Where one turn sends some rows of the set: a few examples, then the rows asked
zan: [  3 -13   4  -1  -2   7  13  18  10   9  -7  -5   6 -17   4  -8   0  11
   7 -10  11   8   6  -6   6  12  -4  -7 -11  12   4 -15  -6   9   2   3
   9  -2  12   6   2  -2   0   1   9   7   5 -11  10  -9  -4   4   4   7]
lovo: [ 13 -16  -4  -9  -2   0  11   4  11   8  -5  -7   9 -11  -2  -5   1  11
  -4  -5  11   8  20 -10  -3   7   3  -7  -9   5  -4  -6   0  -1   6  -8
  -4 -15   2  13  -3  -9  -3   5  18   3   1  -9  14  -7   3  10  12   4]
Vubob: [-18   9   6  -6  -6  -6   4   8   3  -7   7  -1  -4  -7 -16   4  10  -9
   4  -2  12   0  29  14  -5   6  -9 -17  -8 -10  -4  -6 -10   6   1   3
   7  -8   7   5   0  -1   1  -2   8  -4   0  -9 -11  -8  -2  -1  11  -2]
Zubi: [  8  -7   7   0 -11  -4   4  21  -5  -7  11   1  13   2  -7  -5  19  12
   4  -5  10  -4   8   7  -9  16   5   8 -11   7   9   9 -14   2   4 -17
  24  14   7  10  -6  -4   4  13  -5   4  -5  -5  -4 -11  -6   4   8  -4]
Vedam: [  9   0  21   1   6   1  -6   3  -8   6   4 -12 -23  -2 -12  13   7   3
  11  -2  12   3  14   4   2  -3  -5  -2  -8   9  14   5  -6   6  -7  -2
  14  18  14   9  -1  -8  -8  23  11  -7   2 -12  -2 -12  -7   1   7 -11]
nim: [-12  -4   8   2   6  -4  -3  -4 -12  -5   3 -10  14 -13  -1   7  -2  -5
  -3  -4  11   8  14 -14  -1   2  -7  12 -11  -7   2  24  -5   4 -11  -1
  13   7  11   5   9   5   4  -3   7 -12   3 -10   0   1   2   4   5 -13]
Mumar: [-16  -5  22  -1   0  -8  -3   5   4   7  16  -4  12 -10   0   9   7  -3
  -1  -2  10   7  10 -23 -10   8 -10   3  -1  -1  -3  26  -3   1  -6   3
   3   7   9  11  10   2   6  -4   8   1  -2 -14  -5   2  -1   3  11 -13]
Zuzu: [  2  -4  12 -11 -19   2  22   2   1   4  -3 -11 -10 -12 -13   1  21  15
   6 -12   0  -7   9   5  -1  -5   2  -4  -5   7   7 -13  -6  13 -10   8
   9  10   5   6  -1  11   6   5   3   0  -2 -16   7   3  -2  -6  10 -18]
gotag: [  0  -9  -4  -2   5 -15   4  -5   8   4  11  -6   2 -16  -9   5  14  -2
  -4  -1  -5  -5   3 -11  -6 -14  15 -15 -15  17  -1   1  -4  12  -7  12
  15  11   9   5  -5   4  -3   7   4  -8  -4  13  -6  -6   2  12  19 -24]
reli: [ 10 -19  22 -10  -3  -3   4   8  -9  13  16  -1  -2   3   0   8  12   4
  -2  -1   2  13   7 -13   7  11   2  -4 -12  -2   8   8  -8  -4   0 -20
   6  -9  -7   8   6   2  -3   4   7   5  -3 -13 -16 -14  11   1  15  -6]
sof: [ -5  -6  10  -3  -1  -6  11   6   2  11  12  -6   1  -4 -12  -4   8 -14
   2   4   6   2  -2 -15 -23 -17   3 -18  -8  21   3   0  -5   5 -18   7
  12  14   3   5 -10  -5  -6   5   3   1   1   4  -5  -8  -5   3  13 -19]
merot: [-11  -9 -12  -7  -4 -12  -2  -1   8  -3  11  -9  -6   7  -3  -1  18 -15
  -2  -5  18 -11  21 -11   1   4   8 -19  -8  -6   3  -3  -5   6   6   5
  11   4   5   9  -6   5  -3   9   2   5   9 -14 -12   0   2   2  -1  -6]
rad: [  2 -19  10 -10 -11   6  27  24  -4   5   6  -1   2 -15 -12   4   4  11
  16   1   6  -3  12  -3  -4  -6   4  -3  -3   0   5  -7  -9   9  -6   5
  -8  -5  11   4  -2  -1  -5  -2   7  -3  -3  -3  -9 -30   0   8   5 -12]
vobi: [ -8 -17  11 -12   5  -2   9  -1  -4   5  16  -7  -7  -3  13  16  18  11
   0  -5  -5  -7  28   1  -4   0   2   2  -9  13   9   3  -9  -5  -6  -3
   0  20  -5  -1  10   5   2   8  15  -2   0  -7 -10  -8   1  18   7 -24]
barit: [ -3  -8  12 -10   0   4  11  12  -9   3  20 -14  -7  -7   8   8   9   6
   4  -8   6  -7  16   2  -3  -5  -8   1 -18  10  16   4  -3  -2  -4   6
  -4  19   7  -4   4   2  -4   3   9 -11   9   1  -7 -12  -8  26   1 -25]
Tivu: [  6 -14   4  -9 -15  -9   6   9  -5   1  10  -3   4 -13   3   4  -7  11
 -10   0   4  10   5  -5  -5   5   3  -1 -16   3   1   7   1  10   3 -12
   0 -18  -5   0   9 -13  -6   3  20   1   0  -2 -18 -15   4   8   8   5]
teza: [ -9 -11   7   2  -4  -2  -3  14   6   0   1  -2   5  -4  -7  -1  12   3
   0   1  11   4   6   9   1  11  11   0  -7   7  15  19  -7  -1  -6 -13
   6  16   1   8   6 -17  11  18   9  13  11 -15  11  -4 -10   8   9  -9]
tig: [ 13   1  -2  -5  -6   2  -4  -5  -3   0   8  -2 -14  -9  -6   8  -3  11
   8   4   7  -1  19   5  -3   2   8   8 -12  18   4  -4  -6  19   2   7
  18   8  19   5  -3 -12   2  19   9 -16  -1  -6 -12 -13  -4   8   8 -11]
duv: [ 18 -19   8  -5   3  -4   5   9   3  14   3   0   3 -15   9  -4   7   6
   3  -2   8   0  13  -7  15  14 -14  -8 -14  -6   0 -15 -12   2  -4   3
   9  10  10   0 -15   1   6  -1  10   1  -3  -4   7  -8  -4   3   6   2]
vas: [-18 -17   2 -15   1  -9  -3   3   8   8  -5  -4   6 -19   1  -2  13 -12
   7  12   7   0   8  -7  -3  -9   3   5 -14 -10 -10  -1 -19  11   2   0
  14  -3   9  -6   2   2   9  17   8 -14  -7   1  -1 -16   2  -3  10 -16]
Gige: [  5 -11  11  -6 -12   2  24  14  -5   1  10  -3   7   5   8   1  -4   7
  10  -4  12  -2  18  -9   7 -15   7  -2  -5   5 -11   0  -3  -1   0  -3
  -9 -14   9  19   6   1  -1  18  -1   2  -8  -2  -5 -15   0   6  16  -9]
ronov: [-16 -11  12 -21  -6 -11   3  11   9  13  -4   0  15 -14  -1  -4  24  -9
  13   1  12   1   2  -4 -15  -2  11   5  -5   1 -10  -3 -12   7   0   2
   9  -5  10   0   4   9  -2   5   4 -10  -7   3  -4 -12   3   2  -2 -16]
Pepuf: [ -5  -3   9   2  14  -6   5  -8  -5   0   1  -5   3 -12 -10   5  13   4
   4   0  -2  -1  13  -2  -7 -13  10 -12  -9  15  -5  -1 -16  13 -16  -1
  24   1   6  10   6  13  -5  17   5   0  -3  -1  -3  -4  -9   3  27 -19]
kinil: [ -3  -8   9  -1  -9  13  10  13  -7  -8  14 -10 -10  -2  13  -2   3   8
   7  -2  12  -1  24  -7 -18 -12 -11   3 -20  15   9   7  -6   3  -2  -1
   4   2   6   1   3  -3  -7  12   6  -7   7  -4 -11 -16 -12  26   8 -14]
gan: [ 19 -15   6  -6   8  -4   9   3   3  10   6   5   7   2   0   0  12   3
  -2  -9  10   6  12 -12   6  10  -4 -12 -10  -5  -6 -13 -11 -11  -1 -20
   5   4   2   6   1  -8   0   9  15   1  -3  -4  13  -5   6   5   8   0]
Daro: [ -8 -15   8  -6  -5   4   9   0   0  -7  15   1 -10  -1  17   4  10  16
   2  -2   0   0  35  -8 -13  -7  -4   5 -13  20  -1   7 -10   3   0  -8
   7   2  -5   3  10  -3   0  20  13  -1  -2 -10 -14  -8   1  20  11 -15]
Dobun: [  6   5   2  -7 -20 -10  14   0   1  -2   4 -14  -6  -9  -7  -1   3  13
  -2 -12   8 -17   4  -4  -6 -17  10 -11 -11   2   6 -10   1   6   1   1
  -1  -3  14   8   6  -3   4  13  11  -1   5  -8  15  -4  -9   5  15 -19]
vifo: [ 10  -5  23  -6  -3 -16  -2   4   1  15  13  -9 -12  -8  -9  12  11   5
  -3  -2   8  -1  17   1  -5   0   0  -6  -9  12   9   7   9  -5  -5   6
  -2  12   2   7  -8 -13  -6  32  12  -2  -1 -10 -14   4   6   8   8  -9]
Nar: [ 16 -22  12  -8  -6  -5   1   6  -3   7   9  -6  -8  -2   5   2   8   0
   2  -2   9  -1   4 -13  33  11  -8   6  -9   3   6  10  -5   7  -9   1
   5   2   6   6   3   4   4  -4   7  -7   0 -12 -12  -9  -1   3  11 -15]
Seril: [  7 -16   1   3 -12  -2   5   8  -4  -1  -4 -10  -2  -5   9   2  -5   1
   1  -3  14   0  -6  -2   9   6   1   6  -7  11   7   2  -3  14 -11  -4
   7  -2   6  -2  17  -4   1  -8  15  -2   5  -8 -12 -17 -15   4   1   1]
Reva: [ -6  -1  16  -9   2  -7  10   0  -5   2  11  -1   2 -14 -15  -8   0   0
   3   6   5   2  15 -10  -9 -18 -11 -10  -9  16 -11   6  -8  14 -21   8
  13  -1   0   9 -10  -4  -8  19   9  -3  -1  -1  -4   3  -8   1  22 -19]
biz: [  0 -17   2  -3 -20 -13  -5  13   4   1  13  -1   5 -11   0  -6  10  13
   0   1   5 -11  14   0   4  14   4   7 -12  11   6  20  -2   2   7   2
   9  11   3  16 -13  -8  14  17  -1  10   2  -9   0   1  -9   7  15  -4]
fur: [-19  -4  -5  -7  -4  -6   3   8   8  -1  11  -1 -10  -4 -15   1  15 -16
   1  -2  18  -8  17  -1   0   3  -8 -22   1  -9  -3  -3  -6   9   0   5
   6   7  -2   0  -1 -10   2   5  11  -5   7 -13 -13   0  -6   4   0  -1]
nika: [-21 -20   9  -4  -6  -7  -3  -1   2   7  -1  -6   9  -6  -7   7   9 -16
  12   4  12  -2   4 -15  -1 -17  -8   4 -14 -11  -9  -1 -13   3   0  -8
  10  -2   9   3   5   4   0  26   5  -1   1  -1   8  -8  -3  -1  11 -11]
boses: [  8  -2   7  -2 -10  -5   2   0   1  12   9  -2  -2   0  -1  11   7   6
   0   1   7  -1  13   4 -23   6  21  -1  -6  26   8 -11   1   1  -3   1
  11   6   7   4   3 -10   2  25   4  -1   0 -11 -22  -5   3  10   6  -4]
sile: [  2 -32   6  -8  -1   1  18  10   0   5   5   5 -10 -21   3   6  16   5
   7   1   1  -1   9  -1   9  -6   9 -13  -9  -7   5   2 -14  12 -14   1
   2  13   6 -11   4  -3  -4   8  15  -5   7   1  -5 -17   4   2  -8  -7]
Pifo: [ -7  -9   6  -2  -6 -12  -2   9   2   2  17  -3   7 -16  -1  -1  15   4
   2   0   9   2   4 -31 -26  17  -1   2 -11   1  -6  16  -7   3   1   3
   4   5   5   2  10   4   9   0   4  -3  -3  -7 -19  -5  -2   6  12  -8]
rimo: [ -5  -7  -8   2   2  -6  -1   0 -14  -9   4  -9  10 -17  -3  -3   7   1
   0  -4  10   5   6 -23 -17  11   3  10 -21  -4  -1  14 -11   5  -4  -3
  16   6   7  -3  11   6   6   2   2 -15   2  -4 -14  -6   1   7   5  -7]
Vage: [ 10  -6   2  -8  -4  -8   0  13   2 -11   6  -4  11 -11 -15  -4  12  10
  -7   5  11   3  18  14   0  10   1   9 -14  -6   9  20  -8   8  -3 -10
   8  10   6   3 -12 -18   5  12  13  -6  -2  -4   3  -9  -3  13  10 -15]
vikag: [-14 -18  15 -14 -16 -15   1   2   4  10   2  -4  17  -8  -9   4  17  -9
  13  -1  14  -5   5 -13  -9 -11  -4   7  -8  -4 -12   3  -1   3   1   4
   1  -9  11  10  -4   9 -10  12   5  -2  -2   5   4  -2  -2   6   3 -12]
dobi: [  8 -28   6  -4  -1  -3  11  -3  -2   4   5  -2  -5   0  25   6   9   0
   0   1   7  -1  19  -4  13 -16  15 -11 -11  -5  -8  10  -8   0 -11  -7
   0   2   2   5   5   3   2  24   7   2   1   1  -1  -6   0  -1   7  -3]
Fusi: [  6   5   8  -6 -11  -5   4   1   1   1  10   2  -9  -1   8  -3   8   6
  -8   0  10  -1   5 -10 -14 -24  10 -22 -12 -12   6  -9  -7   7  -4 -11
  12   0   5   3  -5 -13   8  21  10   4  -4  -6   7  -6  -2  13  10 -12]
kad: [  5  -4  16 -14 -13   2  11   2   3   5   5   6 -13  -8   1  -2  23  12
  -2   1   1   9  13  -3  -3 -13  -1 -12  -8  -9   3  -8 -12  17 -11   2
  19  11  -5   0 -15  -2  10  14   4   1 -12 -11  -2   4   9   5   6 -13]
Vani: [-12   7  -1  -6  -6 -13   1   2   4 -12  10  -4   0   3  -5   0  13  -7
   2  -9  12  -2  30   3   3   7   5 -14 -18  -4  -1  -7  -8   5   9   3
  13  -8  15  13   0  10  -6   6  -2   3   2  -9 -11  -4  10  -1   7  -8]

gotag goes to sof
Dobun goes to Fusi
And these:
nika goes to vas
tig goes to boses
vobi goes to barit
dobi goes to sile
Vubob goes to Vani
nim goes to rimo
reli goes to Nar
duv goes to zan
teza goes to Vage

